Small tables with named rows and columns. After each table, cells are looked up by row and column.

fek:
,sos,bofatib,vik,mivudo,vivinit,mif,fesuk
kov,33699,18179,-6086,16520,35709,76187,5053
dep,47317,58886,38316,44342,13681,34588,-43379
mem,38240,31017,52479,10136,4026,-54609,51187
miz,29384,19553,41692,24721,53708,46339,35006
zupalib,25900,41730,60457,47700,38759,33908,-3943
peluzuz,31814,27946,-24094,17130,323,52291,-21045
bodine,55642,45851,62738,15260,5719,-50254,31471
pife,-22563,1144,-1522,40734,41286,88384,10105
muf,71178,58796,8868,6202,-38025,-43430,-21107
vez,45207,26396,-6507,-5022,-18171,-24673,24065
visifuz,7243,16531,14653,32061,33199,55947,11110
tupepos,-6397,13980,19379,40314,36202,59889,10382

dep, fesuk -> -43379
mem, mif -> -54609
peluzuz, vik -> -24094
mem, bofatib -> 31017
zupalib, bofatib -> 41730
visifuz, fesuk -> 11110
muf, vik -> 8868
visifuz, mivudo -> 32061
zupalib, vivinit -> 38759
visifuz, bofatib -> 16531
Row with the largest mif: pife

lir:
,medonek,daz
godi,60,61
nubufe,152,84
taderum,116,91
tav,130,159
vokofi,93,42
kuga,44,70
bazite,49,132
kip,171,122
davabam,109,56
nuten,35,137
duzumev,232,96
leriv,181,53
nuzinu,66,114
dag,43,129

medonek of bazite = 49
medonek of taderum = 116
daz of duzumev = 96
medonek of davabam = 109
medonek of nuten = 35
medonek of nuzinu = 66
medonek of duzumev = 232
daz of dag = 129
medonek of nubufe = 152
medonek of tav = 130
daz of vokofi = 42
medonek of godi = 60
daz of nuzinu = 114
daz of leriv = 53
medonek of leriv = 181
daz of bazite = 132
medonek of kuga = 44
daz of kip = 122
medonek of kip = 171
daz of tav = 159

lisaleb:
         zutaro  gipidak    ged     kon  totemi    niri    zuve
mugef    -0.138   -0.035  0.590   0.003  -0.132  -0.144   0.055
suvodek  -0.155   -0.035  0.805   0.137  -0.120  -0.099   0.047
podo      0.025   -0.035  0.411   0.106   0.040   0.008   0.117
dis      -0.095   -0.035  0.636   0.034   0.006  -0.270   0.035
dogo     -0.078   -0.035  0.570   0.081  -0.069  -0.057   0.081
kot      -0.120   -0.035  0.541   0.054  -0.190   0.046   0.095
bure     -0.127   -0.035  0.673   0.187  -0.234   0.214   0.117
gorod    -0.207   -0.035  0.905   0.140  -0.173  -0.123   0.029
lozu     -0.148   -0.035  0.523  -0.152  -0.043  -0.453   0.002
mekefuf  -0.051   -0.035  0.840   0.290   0.037  -0.019   0.074
numegud   0.073   -0.035  0.379  -0.032   0.314  -0.489   0.035
detise   -0.207   -0.035  0.973   0.228  -0.209   0.013   0.050
tovod    -0.118   -0.035  0.546  -0.139   0.052  -0.546  -0.013
kur      -0.073   -0.035  0.382  -0.129   0.002  -0.342   0.041

tovod, zuve: -0.013
suvodek, ged: 0.805
dogo, zuve: 0.081
dogo, niri: -0.057
kot, zutaro: -0.120
kot, totemi: -0.190
lozu, kon: -0.152
dis, kon: 0.034
gorod, ged: 0.905
kur, zutaro: -0.073
bure, totemi: -0.234
detise, ged: 0.973
gorod, zutaro: -0.207
mugef, ged: 0.590
gorod, zuve: 0.029
dogo, ged: 0.570
podo, totemi: 0.040

Table tula
,fereb,dud,lep,someb,buf,nopafo,suk,tera,lib,misivu
dek,93.038,2.247,62.817,73.657,30.079,10.015,4.560,45.350,50.884,68.693
divimid,81.015,40.595,56.068,17.249,37.454,66.245,48.981,25.875,34.785,65.649
mot,37.741,68.690,51.489,58.874,59.454,72.970,72.281,64.114,61.306,33.091
luzifib,39.009,53.535,51.076,68.600,60.928,61.092,61.583,67.324,60.472,41.116
nezu,21.800,99.269,38.294,36.242,66.745,87.041,75.533,53.303,53.927,53.314
gopude,53.510,20.895,63.224,58.680,72.593,51.999,81.742,50.902,57.570,24.334
nusoba,57.056,39.050,50.059,80.065,48.302,40.840,32.313,60.073,61.253,49.752
fum,79.504,6.895,68.150,46.434,47.204,27.146,46.889,36.542,48.590,49.321
modala,70.203,57.525,57.276,12.945,32.074,38.841,21.236,24.958,25.797,92.403

nusoba, misivu: 49.752
divimid, tera: 25.875
mot, lib: 61.306
nezu, tera: 53.303
nusoba, buf: 48.302
modala, lep: 57.276
gopude, fereb: 53.510
gopude, someb: 58.680
dek, misivu: 68.693
mot, someb: 58.874
divimid, lib: 34.785
nusoba, dud: 39.050
gopude, lep: 63.224
modala, dud: 57.525
nezu, suk: 75.533
dek, dud: 2.247
dek, tera: 45.350
nusoba, nopafo: 40.840
luzifib, lep: 51.076
Row with the largest lib: mot

